[[ 29  -1  21 -26  21  38  -9  -2   1  -9 -20  19]
 [ 37  13  19   4   8  -2  -3  -2  37  31  -2  24]
 [ -6  15 -25 -38 -26  13 -32  -4  10  15   7   9]
 [  5  17  48  20  21 -15  12  14  25  -2  -9   7]]
:
[[ 37  13  19   4   8  -2  -3  -2  37  31  -2  24]
 [ 29  -1  21 -26  21  38  -9  -2   1  -9 -20  19]
 [  5  17  48  20  21 -15  12  14  25  -2  -9   7]
 [ -6  15 -25 -38 -26  13 -32  -4  10  15   7   9]]

[[ 16   3]
 [ 18  -6]
 [ -1 -16]
 [-19  35]
 [ 34  38]
 [-10  10]
 [ -6 -14]
 [-15   9]
 [ 13  10]]
:
[[ 34  38]
 [ 18  -6]
 [ 16   3]
 [ 13  10]
 [ -1 -16]
 [ -6 -14]
 [-10  10]
 [-15   9]
 [-19  35]]

[[  6 -40   8]
 [ 18  30 -23]
 [-29  27  30]
 [  3 -26  17]
 [  8  17 -28]
 [-38  29  19]
 [ -7 -12   3]
 [  1  33 -16]
 [-42  23  16]
 [ -1 -18   6]]
:
[[ 18  30 -23]
 [  8  17 -28]
 [  6 -40   8]
 [  3 -26  17]
 [  1  33 -16]
 [ -1 -18   6]
 [ -7 -12   3]
 [-29  27  30]
 [-38  29  19]
 [-42  23  16]]

[[-24 -33]
 [-16 -47]
 [ 46  22]
 [  6 -19]
 [-26  51]
 [ 22  14]
 [ 47  -5]]
:
[[ 47  -5]
 [ 46  22]
 [ 22  14]
 [  6 -19]
 [-16 -47]
 [-24 -33]
 [-26  51]]

[[-11  -5   1]
 [-17  46  20]
 [ -2  11  -1]
 [ 13  13  38]]
:
[[ 13  13  38]
 [ -2  11  -1]
 [-11  -5   1]
 [-17  46  20]]

[[-11 -13  40  -3   8   4 -48]
 [ 24   3 -12  44   1  13 -37]
 [-26   0  29 -25  26  37  -6]
 [ 30 -25   6  40  25 -20 -13]
 [ 23 -23 -14  47  -1 -25 -12]
 [ 32 -15  -4  42   1 -27 -23]
 [-41 -12 -10   9 -38  11 -26]
 [-15  12 -37  22 -23  38  -9]
 [ 10 -30  28   5   5 -47 -13]
 [-33 -30  10  12  29  35   2]]
:
[[ 32 -15  -4  42   1 -27 -23]
 [ 30 -25   6  40  25 -20 -13]
 [ 24   3 -12  44   1  13 -37]
 [ 23 -23 -14  47  -1 -25 -12]
 [ 10 -30  28   5   5 -47 -13]
 [-11 -13  40  -3   8   4 -48]
 [-15  12 -37  22 -23  38  -9]
 [-26   0  29 -25  26  37  -6]
 [-33 -30  10  12  29  35   2]
 [-41 -12 -10   9 -38  11 -26]]

[[  0   1]
 [ 33 -43]
 [  4   6]]
:
[[ 33 -43]
 [  4   6]
 [  0   1]]

[[ 38 -43   3 -21 -32   8]
 [-30   8 -10 -11  18  23]
 [  9  52 -18  -2 -24 -19]
 [-28 -16 -14   6  16  16]
 [ -2 -14  12  10  10 -10]
 [  3  -3  30  19  14 -30]
 [  4  -3  28  24  14 -27]]
:
[[ 38 -43   3 -21 -32   8]
 [  9  52 -18  -2 -24 -19]
 [  4  -3  28  24  14 -27]
 [  3  -3  30  19  14 -30]
 [ -2 -14  12  10  10 -10]
 [-28 -16 -14   6  16  16]
 [-30   8 -10 -11  18  23]]
---
[[ -5 -12   2  24]
 [ -9  30   6   7]
 [ -8 -22  -6  -3]
 [ -3  42  -6   6]
 [  8  40  25 -27]]
:
[ 24   6 -22  -3]

[[ 22  11 -25 -23]
 [  3  32 -37   9]
 [-19  31   1  27]
 [-28 -25 -42   3]
 [ 27  -3   2  -1]]
:
[-23 -37  31 -28]

[[-11 -51   8]
 [-28  15 -22]
 [ -4  -2 -30]]
:
[ 8 15 -4]

[[-42 -21]
 [ 15  -9]]
:
[-21  15]

[[-31   5  39]
 [-29 -14 -49]
 [-24 -28   9]
 [ 34 -12 -11]
 [ 35  -5 -32]]
:
[ 39 -14 -24]

[[  0  38   1   2  -2]
 [-14 -19   1  -2  -2]
 [  1 -20  -7   0  -3]
 [-16 -17   6  -4  -1]]
:
[ -2  -2  -7 -17]
